In the rows, zero is written as 128.
Each path below is one point turned by a fixed rotation once a step. After each direction that follows a path, write how fast that rotation turns it, in deg/step (0 if it stays still).
Each turn is a multiple of 5 degrees from 10 to 175, or 0.
Each row of a path follows its step; steps can be skipped.
Rotation 1:
step 1: [123 136 124 138 147 138 121 124 116 131 133 134 131 127 116 126 130 135
 125 133 131 126 114 123 129 129 129 132 141 119 133 132 130 129 124 118
 123 127 126 121 131 129 129 127 136 127 129 136 129 120 127 112 136 140
 123 125 134 126 134 138 130 125]
step 4: [129 139 115 133 122 134 129 116 116 135 121 130 124 137 122 120 127 125
 129 125 137 128 128 131 127 127 136 128 123 126 133 132 134 134 120 122
 127 132 125 124 122 123 123 122 129 119 123 142 114 123 122 124 134 143
 111 123 118 132 122 128 127 131]
step 10: [122 132 136 139 124 130 127 124 123 130 124 123 132 123 118 113 130 135
 126 125 127 126 123 127 123 117 132 133 139 128 128 134 116 128 119 120
 130 137 135 122 128 138 129 130 129 129 119 128 132 115 113 120 131 146
 123 124 126 137 124 137 125 125]
step 17: [116 129 127 147 141 131 125 127 122 128 129 130 126 126 115 121 119 125
 116 123 140 130 126 130 130 128 130 133 135 130 140 131 121 129 126 131
 125 135 127 120 130 133 120 128 128 126 134 139 124 136 124 115 134 149
 125 128 128 133 129 127 126 128]
step 22: [124 130 131 125 131 127 127 124 132 137 125 124 125 133 121 123 132 132
 122 145 137 125 129 137 122 125 133 129 141 134 130 139 129 127 112 134
 126 135 133 115 121 119 121 126 134 132 130 137 130 125 121 127 124 137
 114 118 133 136 124 137 134 121]
step 23: [135 138 131 138 124 138 127 124 114 124 124 114 139 133 121 132 138 125
 131 134 134 125 120 129 121 129 127 134 136 129 131 132 129 125 124 123
 127 129 136 116 126 119 119 130 126 134 123 138 122 130 127 123 131 144
 114 126 125 133 118 122 132 124]
step 24: [130 127 119 145 135 138 127 123 118 126 128 126 133 132 117 124 126 123
 121 129 139 132 129 130 119 130 126 134 141 132 123 132 133 131 122 116
 132 116 116 121 128 123 124 128 124 121 129 135 128 122 127 118 136 137
 129 131 112 121 127 117 125 124]
step 25: [118 129 125 135 139 135 121 123 130 127 121 139 127 134 118 113 121 125
 121 128 131 124 139 137 124 128 126 125 134 131 140 136 133 119 119 117
 130 124 125 118 114 136 125 124 130 126 124 129 130 121 124 114 129 134
 129 125 127 134 138 119 127 127]
Directions:
[129 129 128 129 127 131 127 127 127 128 129 128 129 128 127 128 130 128
 127 125 127 127 128 129 128 131 129 125 130 129 126 127 130 127 128 128
 125 127 127 127 128 130 130 130 128 129 129 122 130 126 126 125 127 126
 131 129 126 128 129 128 126 127]	80
[128 126 130 129 128 129 128 127 127 128 130 128 124 128 128 128 128 130
 129 127 128 128 130 129 129 124 128 128 128 126 126 129 131 128 127 127
 129 129 130 126 128 129 132 129 130 127 128 128 127 126 129 128 127 129
 129 131 126 131 131 131 130 131]	70
[128 129 128 130 131 128 129 129 128 123 130 126 128 130 127 128 127 127
 128 127 130 126 128 127 128 127 126 126 131 124 129 130 128 127 128 131
 130 126 129 128 127 127 127 128 127 126 126 127 131 127 129 127 132 128
 131 130 131 129 126 127 129 128]	45
[128 129 129 129 129 130 126 128 127 126 127 128 130 130 128 131 126 127
 128 128 129 125 127 128 130 128 129 125 124 126 132 129 128 126 127 127
 126 131 128 131 127 128 130 128 128 131 127 129 127 129 128 126 128 127
 125 127 129 129 128 129 125 130]	135
Rotation 2:
step 1: [129 127 132 117 131 116 125 134 136 136 128 116 138 134 124 121 138 127
 127 124 139 131 128 132 128 135 120 128 122 124 125 121 130 126 123 125
 124 139 127 129 130 117 129 122 131 134 121 129 140 119 116 137 133 136
 130 123 127 116 129 117 127 129]
step 2: [134 133 130 130 126 136 123 129 134 129 118 136 130 129 120 117 131 127
 122 119 126 122 138 123 121 126 129 127 121 121 134 124 127 141 125 125
 126 121 131 148 120 124 136 127 116 135 124 134 123 127 134 139 124 133
 136 128 130 129 139 130 129 121]
step 3: [120 126 132 125 122 132 130 127 118 135 133 129 129 128 123 120 126 126
 117 125 137 118 116 130 133 131 134 132 135 136 121 133 130 128 122 122
 138 121 128 141 135 126 121 129 127 123 128 127 141 133 127 132 115 136
 143 123 120 131 123 129 119 131]
step 4: [125 128 141 123 133 124 115 124 123 132 129 129 124 134 136 127 141 126
 134 120 121 130 133 127 119 127 133 136 127 125 133 137 133 129 122 123
 122 132 128 125 128 118 133 121 131 124 137 135 146 115 115 137 127 128
 128 127 131 130 128 123 124 124]
step 6: [124 121 125 132 131 133 127 125 116 132 125 132 122 125 136 131 129 114
 123 132 130 129 128 126 132 127 130 144 135 142 123 123 135 130 126 128
 138 121 123 125 134 131 132 128 134 121 122 122 140 123 132 125 119 137
 131 117 124 122 121 130 143 123]
step 11: [118 124 139 127 129 125 132 130 129 130 136 124 145 131 125 125 131 114
 122 127 125 122 127 130 110 129 129 121 133 126 127 123 131 138 131 130
 136 126 136 126 136 125 136 115 116 128 135 137 122 142 127 126 125 132
 127 129 130 122 129 127 128 131]
step 27: [132 121 128 127 134 132 125 125 121 128 124 132 116 121 136 124 128 123
 127 132 130 131 139 128 124 126 124 121 143 127 133 127 128 140 136 131
 120 118 132 133 121 129 137 126 122 142 134 131 126 134 127 140 134 130
 126 123 131 135 142 135 140 130]
step 33: [128 127 133 129 119 123 124 137 137 123 126 126 145 127 125 125 131 130
 122 118 122 132 120 141 126 130 129 115 128 123 129 132 126 128 120 133
 126 130 124 140 129 128 137 116 123 128 124 141 125 120 127 141 120 136
 130 129 122 122 132 118 132 127]
Directions:
[127 130 129 125 127 128 127 129 127 129 128 128 130 130 128 129 126 130
 132 128 127 129 127 128 126 128 131 129 131 125 124 127 127 131 126 128
 132 128 124 126 129 127 129 129 129 126 129 130 130 130 130 130 127 127
 126 130 126 129 127 129 126 129]	100
[127 127 127 129 126 127 128 129 128 127 131 128 127 127 129 127 129 127
 129 131 130 128 128 125 126 130 129 128 126 132 128 126 127 129 127 130
 129 131 127 131 129 127 127 128 127 126 127 130 130 128 127 127 125 128
 126 126 128 127 124 127 129 133]	130
[127 129 127 130 126 126 128 124 131 132 128 127 131 129 128 131 128 131
 127 127 128 126 130 130 127 124 127 124 128 129 129 130 127 127 126 131
 129 129 126 128 130 128 126 130 128 130 128 129 127 128 129 129 129 129
 128 127 128 128 128 128 130 130]	20
[127 130 132 130 126 130 125 129 129 128 128 128 128 127 129 132 128 125
 126 124 125 129 128 126 126 128 128 128 127 129 129 127 128 131 129 128
 129 127 125 127 126 128 128 126 125 126 129 128 128 124 127 126 129 127
 127 128 127 127 129 128 132 128]	160
Rotation 3:
step 2: [124 119 140 133 126 135 127 133 127 125 131 124 125 144 121 126 121 123
 131 114 129 122 129 135 128 128 131 133 133 130 135 126 130 122 132 123
 119 109 135 129 131 134 122 117 122 137 127 130 132 124 134 123 125 139
 135 129 127 128 131 133 125 140]
step 3: [123 122 121 123 130 140 119 136 132 128 138 130 128 135 118 117 133 125
 128 120 124 133 120 127 123 135 127 146 135 130 131 135 134 135 127 126
 122 132 127 130 127 129 127 130 121 127 131 124 127 135 134 116 136 122
 139 137 131 128 137 131 128 118]
step 5: [127 127 123 128 129 123 115 137 136 124 128 124 126 121 125 117 127 133
 132 122 125 134 127 130 127 127 115 131 129 119 132 131 137 126 121 118
 114 125 134 134 123 127 139 117 122 140 134 127 130 125 133 127 135 121
 119 124 128 124 126 119 134 140]
step 7: [121 128 129 124 128 130 130 127 138 129 129 129 140 126 131 129 132 130
 129 115 121 126 125 128 132 125 129 136 149 125 120 138 135 125 128 122
 112 122 125 126 141 119 125 133 130 121 135 127 128 123 131 129 133 127
 132 121 138 132 130 128 126 139]
step 13: [124 131 121 134 135 131 129 131 129 122 130 133 128 134 134 120 117 111
 124 120 121 127 133 127 123 131 130 131 135 122 134 135 131 125 118 125
 127 118 132 121 127 134 133 118 131 143 130 121 142 123 127 135 120 140
 129 129 133 125 125 129 124 124]
step 16: [132 127 121 122 137 132 117 126 139 126 127 131 129 124 119 118 126 126
 134 130 119 136 126 134 121 122 117 129 127 133 117 133 137 126 125 133
 130 124 128 127 124 125 141 128 138 132 129 112 134 133 137 134 125 123
 131 124 121 135 131 119 129 135]
step 18: [116 126 138 137 128 137 126 129 131 125 132 136 138 132 119 123 124 134
 130 123 119 120 131 134 120 131 129 126 133 134 121 136 130 122 134 129
 126 128 139 127 134 129 128 129 125 130 134 122 136 128 137 119 120 133
 128 126 141 122 129 121 132 146]
step 29: [125 137 135 143 128 138 124 125 120 131 127 129 133 140 134 113 116 122
 134 119 129 128 133 125 124 116 128 127 131 131 122 136 131 137 128 132
 129 121 142 129 134 136 128 123 132 132 127 122 133 125 133 130 135 131
 125 125 128 126 124 119 121 132]
Directions:
[122 126 127 128 128 126 126 126 128 128 126 124 125 126 132 129 127 128
 130 124 128 127 128 127 129 125 129 127 129 128 127 130 128 127 129 130
 128 128 130 129 128 127 130 129 128 129 129 129 126 126 126 130 130 129
 127 129 126 129 129 129 125 128]	115
[128 127 129 129 126 128 129 124 126 128 126 129 127 126 128 128 128 132
 126 128 125 128 130 128 128 130 127 129 129 127 125 127 129 128 126 128
 128 128 127 133 126 127 129 127 129 127 127 126 128 126 130 130 129 128
 129 125 126 126 125 126 127 129]	65
[126 125 126 126 125 129 129 131 127 127 128 128 131 127 129 125 125 129
 128 128 129 124 130 128 127 129 125 127 129 126 131 130 130 125 127 124
 130 130 128 128 127 128 128 128 127 127 130 130 127 127 128 129 129 129
 129 127 127 129 131 128 129 127]	145
Rotation 4:
step 0: [123 130 123 135 133 118 119 123 123 133 124 129 122 128 128 133 110 129
 131 126 138 133 114 137 121 134 138 126 130 129 134 130 123 125 129 123
 128 142 124 124 132 137 124 142 128 131 128 130 130 132 129 134 130 133
 125 125 125 122 125 124 131 140]
step 2: [117 137 118 123 128 120 144 131 131 130 122 129 124 132 118 140 134 124
 135 124 132 128 119 131 140 136 135 119 129 129 131 128 128 125 120 127
 129 121 125 124 128 127 131 127 119 137 118 123 132 127 128 141 131 123
 122 131 132 127 136 131 120 134]
step 6: [127 124 124 133 131 129 138 125 125 128 126 125 119 115 123 131 127 126
 133 120 126 126 124 127 112 135 125 115 131 129 122 124 134 126 123 115
 122 127 131 128 134 129 119 133 118 133 122 123 124 132 125 144 122 123
 125 128 137 138 124 130 117 129]
step 9: [138 133 116 135 126 133 129 131 128 121 121 124 126 144 135 134 137 135
 138 119 124 123 127 127 127 129 136 117 130 130 126 135 115 120 131 127
 123 122 127 118 125 131 122 119 131 127 123 124 131 134 118 124 129 131
 129 126 125 122 126 124 131 117]
step 10: [124 130 126 126 124 133 131 117 114 124 131 126 126 116 136 119 133 127
 136 119 133 124 128 131 113 118 122 129 116 133 130 121 127 120 131 124
 135 125 122 125 139 129 119 131 126 137 124 120 132 131 124 131 125 123
 134 127 128 133 140 125 130 123]
step 15: [133 136 135 128 138 132 131 126 124 129 136 125 126 126 129 135 129 125
 130 122 128 124 116 132 126 129 134 136 126 128 116 117 120 125 131 132
 137 138 135 115 121 133 135 118 122 130 124 133 137 128 120 135 126 129
 136 124 131 121 135 115 134 131]
step 21: [119 121 125 123 131 125 127 126 118 133 131 118 127 127 130 135 128 128
 143 125 121 133 124 128 123 121 136 124 127 132 122 130 122 111 127 128
 131 133 126 121 136 135 119 140 130 136 118 135 123 123 135 125 132 132
 138 135 128 131 134 125 134 136]
step 29: [128 127 125 128 125 122 130 113 133 125 121 130 125 126 126 132 119 135
 132 122 127 129 126 130 125 126 134 127 125 134 127 123 136 128 136 128
 121 122 136 133 131 136 126 132 112 125 133 115 142 129 122 122 118 136
 140 121 131 128 116 131 130 135]
Directions:
[128 128 131 127 129 125 128 126 131 128 129 126 130 129 129 130 130 131
 129 125 129 128 129 128 129 125 130 127 126 127 126 128 125 129 126 130
 131 127 125 127 129 128 128 128 126 128 127 129 128 126 125 128 128 127
 128 132 129 128 129 128 130 124]	60
[129 129 126 129 127 126 125 130 126 128 125 128 131 128 127 131 129 129
 127 127 126 130 131 131 127 129 131 128 131 127 127 129 129 128 127 129
 128 130 127 127 127 125 126 127 128 129 127 128 127 126 126 128 129 127
 127 125 126 127 128 132 125 129]	155
[125 128 128 128 128 127 127 128 129 126 129 129 130 127 128 129 128 129
 128 131 127 123 124 129 129 131 128 129 130 129 129 127 125 128 125 129
 127 130 126 130 128 131 130 129 128 129 126 132 129 127 130 129 130 127
 128 131 127 129 128 131 127 130]	20
[128 127 125 132 128 129 128 128 128 129 129 129 129 125 128 126 129 130
 128 126 129 129 124 128 129 128 126 128 129 129 125 129 125 125 127 129
 129 126 125 129 126 127 130 130 127 127 129 127 127 128 129 131 128 131
 127 124 127 127 129 128 126 124]	10
[129 130 131 130 129 129 130 130 128 125 127 128 127 131 126 129 127 130
 128 124 129 131 129 125 128 130 127 128 131 129 129 127 125 127 130 130
 127 131 129 126 127 128 128 127 128 128 130 129 127 129 130 131 130 130
 126 130 128 128 131 127 129 130]	170
Rotation 5:
step 4: [134 122 131 128 128 122 130 134 131 135 136 134 133 125 124 117 130 118
 127 137 128 134 131 126 132 116 124 118 130 131 119 125 125 134 135 134
 128 120 148 128 129 135 134 132 127 143 137 119 128 128 132 135 138 136
 138 136 129 123 146 135 116 119]
step 6: [129 123 119 126 134 129 132 131 127 134 129 120 128 140 137 110 129 128
 117 129 124 133 122 143 125 115 123 125 123 137 134 123 140 132 126 131
 132 132 131 121 112 123 109 129 118 139 137 131 128 124 123 134 123 138
 126 127 124 135 126 138 130 130]
step 8: [119 124 139 139 117 134 130 130 121 135 142 126 129 116 135 123 128 123
 125 122 134 136 120 133 145 116 128 130 125 129 127 131 137 137 132 128
 133 127 120 122 132 122 128 130 124 127 133 119 136 120 129 113 114 129
 123 132 137 128 123 124 141 138]
step 9: [138 128 122 125 108 130 134 131 117 125 131 130 133 118 127 130 131 129
 122 126 130 127 127 129 138 130 132 109 135 125 132 121 119 125 128 112
 124 121 118 121 126 125 129 142 126 138 128 118 130 109 130 129 126 136
 132 126 123 127 138 130 133 135]
step 12: [130 124 112 129 133 134 129 129 136 132 124 125 135 133 121 125 129 117
 120 135 127 140 125 137 128 125 132 123 123 131 134 133 129 125 121 132
 134 141 115 124 124 122 122 135 132 138 120 128 107 130 142 135 135 135
 130 135 132 132 121 111 131 127]
step 17: [126 129 123 122 129 139 122 118 130 125 129 121 125 147 122 124 132 109
 129 138 125 126 129 128 119 120 127 115 126 124 125 130 132 133 131 124
 138 127 138 117 122 123 117 118 129 129 131 123 134 113 123 137 125 125
 126 122 132 113 124 117 130 124]
step 18: [124 129 124 111 131 135 126 108 131 131 136 123 128 134 140 117 137 112
 120 131 127 136 120 132 127 131 128 129 116 127 129 127 136 120 127 126
 134 115 116 133 130 132 124 129 125 134 124 135 124 130 126 124 132 118
 127 142 124 127 127 121 141 135]
step 33: [135 119 129 123 127 120 134 111 120 129 134 119 140 120 133 131 120 124
 129 134 133 131 132 133 121 125 125 128 117 134 134 142 125 135 134 138
 131 111 123 119 121 117 120 142 125 131 126 135 125 135 133 119 139 138
 127 126 133 128 130 128 131 132]
Directions:
[125 128 124 127 126 125 127 125 125 128 129 128 128 127 128 131 128 129
 126 127 127 131 128 126 128 130 125 127 126 127 129 128 129 126 128 128
 127 128 125 127 129 127 130 131 128 125 128 131 127 131 126 130 128 127
 127 130 128 127 129 128 129 125]	170
[128 130 129 128 128 130 127 128 129 126 125 129 125 130 130 131 129 124
 132 125 130 129 130 131 125 129 128 127 126 126 129 128 129 126 128 130
 128 126 127 127 129 130 129 129 129 126 129 127 125 130 126 128 127 127
 127 127 129 128 129 129 126 130]	10
[123 127 127 124 130 127 127 128 128 130 127 125 129 130 129 126 129 127
 132 126 125 128 128 130 127 131 129 129 128 126 129 129 128 130 127 128
 129 130 127 131 126 126 129 129 128 129 128 129 127 124 130 128 127 127
 127 130 130 129 127 127 127 128]	65
[128 127 129 126 128 127 128 127 125 125 125 129 130 127 127 128 130 127
 126 128 125 126 127 126 129 128 128 128 127 123 129 131 126 125 126 125
 129 127 129 128 129 127 128 126 130 128 129 129 130 126 128 130 128 127
 129 125 124 130 128 129 127 130]	170
Rotation 6:
step 16: [127 126 133 116 127 126 128 124 134 123 134 123 130 122 125 135 142 136
 126 128 118 128 123 128 137 124 121 127 127 119 124 133 126 142 135 140
 143 130 138 123 136 136 123 129 123 138 126 126 126 133 134 124 124 133
 129 122 127 122 135 120 120 123]
step 19: [125 123 127 119 133 114 128 125 134 129 126 128 141 128 120 129 129 127
 129 122 127 130 133 138 118 147 127 124 127 133 126 121 121 138 132 128
 128 137 135 132 130 135 136 125 123 137 115 134 130 126 132 124 129 128
 121 130 140 127 124 121 119 127]
step 21: [122 127 124 125 120 143 127 138 138 128 124 127 135 129 129 121 129 115
 120 132 125 130 127 136 128 141 129 135 118 135 117 133 120 139 132 140
 122 124 122 129 129 131 127 128 128 125 131 140 120 127 127 119 125 127
 130 123 127 125 128 134 117 126]
step 24: [120 124 132 118 137 143 129 123 134 114 133 115 127 135 117 122 136 138
 127 127 125 132 117 129 130 133 122 135 125 122 131 133 132 135 134 132
 126 130 128 130 124 124 125 128 132 123 121 123 135 135 136 124 124 122
 133 131 125 128 128 125 113 126]
step 26: [128 126 133 129 127 128 126 130 127 133 129 127 120 143 124 121 120 128
 132 121 131 127 131 131 118 134 132 138 121 129 135 125 134 132 133 139
 130 109 125 122 125 118 133 136 141 133 129 129 131 132 135 142 130 130
 122 128 131 129 125 120 119 123]
step 30: [122 116 131 123 130 118 129 115 128 130 123 126 126 132 131 126 123 126
 118 120 128 130 125 140 135 125 129 127 117 124 133 126 120 131 124 139
 122 124 125 123 124 133 133 123 130 123 118 136 131 120 138 123 132 131
 120 138 135 126 128 136 119 140]
step 32: [122 132 136 126 130 130 127 126 128 125 121 119 133 136 131 125 148 131
 125 128 130 135 134 129 131 131 123 134 131 128 125 129 119 135 125 142
 131 126 132 132 125 122 127 121 120 122 140 134 129 138 130 130 133 126
 127 138 124 132 119 127 109 130]
step 33: [134 114 134 115 129 122 135 118 127 126 131 117 127 122 128 126 124 115
 129 134 127 121 121 130 126 131 118 132 128 125 134 127 135 134 119 131
 135 122 128 128 136 129 113 127 131 122 125 139 127 134 124 129 128 134
 126 116 124 126 124 138 121 129]
Directions:
[128 129 128 130 127 127 128 130 128 130 130 131 130 127 129 130 128 129
 126 130 129 131 128 128 133 125 128 127 130 130 129 131 128 129 130 129
 128 129 130 127 131 129 129 131 126 126 130 131 128 128 131 128 129 130
 128 129 128 130 129 127 126 129]	160
[131 128 129 130 129 129 126 128 127 127 127 127 128 126 128 126 130 128
 127 130 130 128 128 129 129 129 130 127 128 129 128 126 127 128 131 129
 124 126 129 126 130 125 126 130 128 127 128 129 129 129 124 127 130 128
 129 126 124 125 124 129 128 130]	95
[128 126 125 131 126 131 129 128 126 131 124 129 128 129 127 127 128 126
 129 127 127 127 126 127 128 129 126 129 128 127 125 129 129 129 129 129
 126 128 127 126 126 126 130 129 126 130 131 127 129 132 130 129 127 129
 131 126 128 127 129 125 129 127]	135
